Each path below is one point turned by a fixed rotation once a step. After each direction that follows a path, write how fast that rotation turns it, in deg/step (0 if it stays still).
Each turn is a multiple of 5 degrees from 10 to 175, or 0.
Each row of a path follows its step; steps can be skipped.
Rotation 1:
step 0: [ 24   6  -9 -33  29   0  -3  17   6  19 -23 -18   7  17  11 -19  -4   9
  -7  -2  -6  10  16   4   0  20  13  -3   7 -16  -5   2 -27  -7   5  48
 -10 -12  13  18   4 -30  27  -2  -7]
step 1: [  2   2  -3  -1  -8  17   4   8  -9   0 -10 -27   4  32 -34  -2  -3 -24
  10   1  -2  10  -3 -15   1  -4  29 -13  -6 -13   1 -14 -34  -1  37  -3
 -14 -11  13  19  -2  -3  39   5  28]
step 2: [ 17  11  -4 -20  -5  19   1  42 -23  11  17   5  16  29  -2  -3  11  -5
  -1  -1 -12   0  -2   3 -16 -11  -5  18  12  -5  -8  -8   1 -22  16  37
 -30  17  28  -2  17  14  12  13  21]
step 3: [  9 -17  16   9 -19  -8  21  -6  -5  -5  15  10 -13  25   3   3 -14 -15
  10 -11 -24  18 -13 -15  13   1  15   2  -9 -23  18  13  12 -19  30  -9
 -26  37  42   5  15   4  16   6   1]
step 4: [ 12  13  20  30  -7  10  23 -11 -11  11  -3  16   2  14  -2 -13  15  28
 -16  12 -27  -3   6  10  30   1 -12  21  23 -29   6 -20  17  15  -7  17
 -24  15  32   5  11  10   7  11  -4]
step 5: [  5 -15  -5  22 -34  22  14  -1   0  -4  -8  18 -26   3   5   4  -1  40
  14  -8  -5  12  25 -14  24  12   2  10  -9 -31  15  19  -7 -12  22  13
   2 -13  19  26  -6  -4  -5  -9 -25]
step 6: [ 22   8   2  17 -41   0   4   2   9  28 -16  22  20  -2  -4  15  26  11
  -8   9  -2  -9   9 -12  33  -4  31  -3  16  15  15 -10 -11  18   3  28
 -22 -20  -4  25  -4  -4 -15  -4  -5]
step 7: [ 24 -15 -29   0   8  11  31  18  12  16   9  11  -2 -20 -23 -14  10   3
  13 -15  -5  -2   3  10  -3  22  31  -4  16   7  18  14  -6 -12  36  26
 -14 -14  -4  12   0 -23 -14 -26 -14]
step 8: [  6 -26  -6   5 -13   3   5  18  17  54  -5  -9  -7  -3 -23  -8  31 -24
  -7  -3  -5 -13 -16  -7   9 -22  26  -6  13  -3   8 -14  -7  13  12   3
   7   2  27 -10 -17 -28   9  -4  13]
Speeds:
[ -1  -1  -6   9   3   1  -4 -10  -5   7   2   1   1   5   2  -2   2  -6
  -3   3  -1   7  -9  -5   2   2   2   0  -1   3  -5 -14   1   1  -4  -3
  -8  -8   2   5  -5   3 -12   6   7] => 155
[  5   0  -3   6   1  -4   5  -8  -3  -4  -1   1   3  -9   4   2  12   3
  -7   4   3   4  -8  -1  -2  -3   5  -1  -1  -1  -8   2  -6 -10   6   4
  14   6  -2   2   8   2   4   6   0] => 0
[  1   2   7  -1  -6   3   2  -1   6   6 -11 -10   0  -1  -5   5   4   6
   1  -4  -8  -6  -7  -7   6  -8  -1  -4  -2   9   2  -5   4   4  -1  -8
   2   7  -5   5   2   5   5   3   7] => 160
Rotation 2:
step 0: [ -5   3 -23   4  22 -19 -31  -7   7 -17   6  21 -30 -18  10 -14 -36  -7
  15 -22  13  12  10  15  -2   3  28  38   7  -1  21 -10   7  22   1  38
  14 -26  20   4  23  -3  24  23  14]
step 1: [  2  32  17  24 -13  -3 -11  -6   2  -1 -24  23 -21  32  25   6 -11  -4
  38   4  23 -10   2  36 -14  23   7  22 -11  11  30  -6   8  19  35  17
   1  24  17   3   1  21  -7  20  17]
step 2: [-26   4  16  29 -17   9   8   9  30   9  -3   4  -1 -11 -20  35   1 -32
  29  29   7 -32  16  -7 -30 -14  12  -6  -9  -3  23  -6 -12  11   6   7
  12   3  23  27  28  17 -21   4  26]
step 3: [ -6  21  -2 -42  50  17  -2  11   0  27  28  24  -6   8 -16  15 -11  -7
  17  20   7 -15   8 -21 -23 -15  13 -21 -24 -22  -2  -4  19  -6   1  22
  15  -2  25  -3  25  30 -15  19   6]
step 4: [ -9  -3  -4  -9   9 -37 -26 -19 -11  40  22  21 -30   3   0 -14 -21   7
  22  -3   4   0   9 -42 -38  -4   3  30  21  -1 -12  -1  23   9 -12  16
  28  11  -2   1 -12  15   2  20  21]
step 5: [ -3  -6  -1   2   5   4   0  -5   1  21 -20   7 -25  20   9 -22   5 -17
  15   5   6 -26   3  -6 -43  28 -14  27  -2  46  10   5   8 -15  23  35
  15  17 -47  11   8  18  -9  -1  -8]
step 6: [-18  -3 -11  30   7  36   7   2  21   7  10  -9 -26 -34  12  -5  18 -19
  10   0  -9   6   4 -13 -18  12  19  -7   3  29  23  -3  27  11   0  38
  28 -19   4  32  39  -7 -15  -8 -12]
step 7: [-25  39   5 -16  32   9   4  -5  -1  42   1  -2 -24   9  22  -2  11  12
  13 -25  11  -4 -22  -2  15  31   9 -10  -1 -15  39  12  14   7   1  24
   9 -30  35   4  14   0 -16  12   1]
step 8: [-32   0  22  20   0 -31  -5 -13 -17  17  -5   4 -53  19   7  20 -17  -6
  -4  -2   9 -31 -11 -33  -7  12  -1  -2  -6  -6  26 -14  -9  19   4 -21
  28 -12   4   7  -8 -18 -22  15  29]
Speeds:
[ -3   5   0  -2   6   1  -6   1   7  -6   0  11  -4   5  -2   0  -8   8
   3  -6   4   4   4   2   3   5   0  -3  13 -10  -1   7   6  -1  -2  -1
   5  -9  -6  -3 -10  -2  -4  -2   5] => 100
[  1   2  -2   4  -3   1   6   4  -4  -5  -9  -4  -1   6  -4   3  -5   3
   0 -15   3  -2  -6   2  -2   1   2  -9  -5  -1   3  -4   1  14  -4  -4
  -5  -4   2   1   9   7  -2   1  12] => 55
[ -1  -2  -1  -6  -3   1   6   4  -7  -2  11   2   3  10  -1   1   6  -4
  -3  -5   3  -3   5 -10  -4  -2   3  -1  -9  -8  -6  -2  -3   0  -5   4
   4   1  -6   5 -12  -1   9   3   8] => 65
Rotation 3:
step 0: [ 23  -2  32  17  -7  22 -14   0  -6   4  10 -10 -16 -11   9   4 -25 -25
  -8   6  30 -13   9  -2  -8  27  31  10  18   2   0 -34 -14 -29  16  -5
  28 -20   5 -12   2  -2   7   0 -13]
step 1: [  7  -1  -9  10   8  -2 -20  19  18  -7  -6   6   2 -10  10  14  26  -4
   8  37  35  -3  10 -24   2 -31 -32 -11  16  -3  -3  -2  14 -11  -9 -14
 -10  16   9 -31   5 -21  16 -28   1]
step 2: [-11  -8  25  16   7   5   4 -38  10  18  -7  -7 -15 -16 -15   0 -16 -17
  -4 -35  41   6  -7 -10   7  -5   0   2  20  -1 -12  -9 -15  16  -3  -9
 -36 -22   7  13   3 -24 -19 -15   8]
step 3: [ 22 -15  10   9   9  20 -18 -17   0 -27  21  -7  -7   0   8   8 -25   1
  -8  20  16 -16  28   1  -5  33   2   5  23   4   3  -9 -15 -13   8  -6
  32  -3  28 -33  -6 -11  25  -9  -1]
step 4: [ -7  14   1  13 -16 -15   2  13  10 -14 -23   1   6   3  10   8  11 -23
  -7  22  36  -3  14   0   0 -43  -2 -24   0  13 -17 -17  -1 -14  -3 -28
 -34   6  13 -25  10 -13  -3 -22  11]
step 5: [ -1  -8  11   5  24   7  -4 -60  16   7  28  -7   1 -29   0  -4 -14 -11
   4 -27  17  -2   5  -9  29   1 -12  -7  16   7 -18  21 -20   6 -16 -18
  -5  -3   0  13   3 -10  -4 -25   6]
step 6: [  4 -19   5  26   0  13   6 -14  -4 -33 -13  -8 -10  14   0  -4 -36 -11
  -9  15   9  -3   8  23 -16   4   3 -14   4  25  13 -15 -16 -20  20   4
  19   3  40 -21   1 -17  13 -15 -17]
step 7: [-19  29  -9   3  -9   3  10   9  27 -10   3  10  17  -1  11   9   2  -1
 -21   5  21  -4  19   1  20 -38   0 -24   7  -7 -40   9   3 -16 -17 -28
  -1  15  15 -10  -4 -11  14 -13  28]
step 8: [ -1   5  19  -4  17  12   7 -38   7   2  13 -16  -1 -33  11 -13 -19 -25
  15 -27  21   1  -5  16  11   1   6 -12   0  38  -1  10 -12 -19   7  -2
   0   7 -12  23  24 -11 -14 -30 -11]
Speeds:
[  0 -11  -1  -8  11   3   6   7   8  -3   2   4   4   7   4   0   8 -11
   5   6  -2   0  -4   6   1   7   5   4   9   3   5  -1  -1   3   2   1
   2   3   5  -5   5   1  -2  -6  -5] => 135
[-6  6  9  2 11  8 -9  5 -8 -4 -2  5  6 -2  4  1  9  2 -8  4  3  2 -9  2
  1 -7  4 -2 -3  5 -5  5  0  7 -3 -5 -5  7 -6 -2 -5 -3  0  0 -1] => 120
[-12   2  -1   6  -2  -8   3   2   4  -1  -5   5 -12   1   3  10   1   0
  -2  13   1  -7   7   2   3  -4  -3   0   1  -2   1   4  -1   1   2  13
  -6   6   0   0  -4   4   5   0  -6] => 130
[  2   4  -5   1  -2  -2 -10   4   0   5   2   1  -2   9  -4  -4   3   0
   3   2  -1   4   0   3  -4   1  -2   2 -14   4   7  -5   3  -3  -1  -4
  -2   6  10  -3  -6  -6  15  -8  -5] => 130
Rotation 4:
step 0: [ -4   0   7  -8   9  -9  -2  20 -32 -36  -9  33  15 -32 -21   1   3 -12
 -24  -2  -4   7  24   3  10   1 -31   9  28  -9   7  13   0  -1   9  21
   6  13   9  -3  44  12 -10 -33  -8]
step 1: [ 21  17  -6 -30 -16  26   6 -22 -31 -20  -1  14  -6   3 -13 -25 -16   1
  -5  -4 -19   2   7 -22   1   3 -41   8  -7 -20  -3   5   4  10 -11  24
 -18 -31  35  25  18   8 -23  11  20]
step 2: [ 21  39 -17 -18 -12 -16  15 -13   2  14   6  -7 -37  -6  22 -14   7  -8
 -16  18  20  38   3 -18 -19  12  11  14 -11 -24   0   5   8  10   8   4
   4  -9  26  17 -37  19 -13  -1  17]
step 3: [-42  28 -17   9  26 -13   5  15  15  27  18 -17 -12  -6   2   9  -2  10
 -13 -14 -12  -1 -33   4 -24  13  19  -5 -22 -13 -29  -6   6 -14  14   3
  26  -9  24  21 -22  27   4  -6 -13]
step 4: [-25  -7   3  26  35 -14  21  25  -4  11  13 -28   8 -14  -9  19  -3  18
 -21   2  -1  -9   7   1 -24  -6  -2  -3  11 -36  10  -6 -39 -19 -20  14
  27  -8 -22  -7  19  -6 -14  -4 -29]
step 5: [  1 -10  25  14   9  16   1  15   7 -48  -9 -21   9 -17 -19   7 -26   7
  15  36 -18   9  -1 -17  -1  11 -25  -2 -16  -4  17  -9   1  19 -39  20
  21 -19  -9   5  19 -28  10   4  -8]
step 6: [  1   5 -18 -11 -26  21  -9  11  20 -32  -4  21  -8  -8  25   2  -9 -11
  13  43  17  14 -10 -12  17 -36 -19  -2  21 -21   9 -10  15  25 -17  23
  21   2   5 -10   6  13  12 -15  23]
step 7: [-41  26  -2   0 -20   5  -8  -5  -5   0  14  23 -12  -7  20  12  -5   8
 -18 -11  24   3 -11 -23   3 -22 -28   8 -30  10 -34   5  22  26  24  13
 -16   1  -6 -12  14  27  -5 -13  31]
step 8: [-12   6 -20  -8 -21 -11  12 -21 -16  34   1 -19   8  28  -1   6  10   8
 -33   6   7   5 -15  -6 -20   4 -25  23 -26  -8 -33  20 -22  -1  -5 -28
  12   9   4 -20  24  11 -32  12  -1]
Speeds:
[-4  3  8 -1  3  1 -6 -1 -6 -5  3  1 11  3 -5 -1  0 -1  5 -2 -7  7 -7  8
  5  2 -5  0 -9  3 -9 -7  2  8  1 -5  2 -8  1  6 -4  7  4  8 -6] => 160
[ -1  -4  -2   1  -3  -3  -4  -4  -1  10   3   0  -1  -2   8   1   5   5
   7  -2  10   8  -3   5  -7   7   6  -7 -10  -6  -8   4   3  -3  -5   2
  -7   1   7   2   5   2  -9   4  -3] => 65
[ -3   6   3   4  -7  11   5   2   7   4   3  -2  -4  -4  -5   4  13   1
   0  -8  -4   4   3  -2   7   1   7   1   6  -1  -5   5   1  10 -10   1
   0   3   1   0  -5   6   2   5  10] => 80
[  1 -12  -6  -2   4  -3   2   0  -2  -9  -4   2  -1   9   2  12  -2   2
   4  -5  -3   8   3  -7  12   3  -4   1  -3 -11   2   1   7  -3  -1   1
  -5   3  -6   0   1   9   2  -3   4] => 60
[  3   0   0  -2  13  -1   1  -2   1   2  11  -3   3  -8  -2   1  -4   2
   1  -6   2  -6  -6   0  -2   9   1   3   1  -6   5  -1   4   1  -9  -5
   3  10  -1 -13  -2  -1   8   6  -6] => 65
[ -5  14  -3   3   6  -2  -8  -8   6  -1   2  -2  -7   0   2   1  -5   5
   1   1   7   2   0   4  12  -7  -5  -4  -1   2   6  -4   0  -4  -5 -10
  -3   6   3   9  -5  -1  -4  -3   3] => 85
[ -5   4   2  -2  -6  -5   3  -2   4  -2   3   5   6   4   2   5  -5   4
  -4  -3  -7   5  10  -1  -4   9 -11  -8   7   2  -4   5 -10  -4  -3   1
   0   8  -1   5   4  -8   2   9  -4] => 90
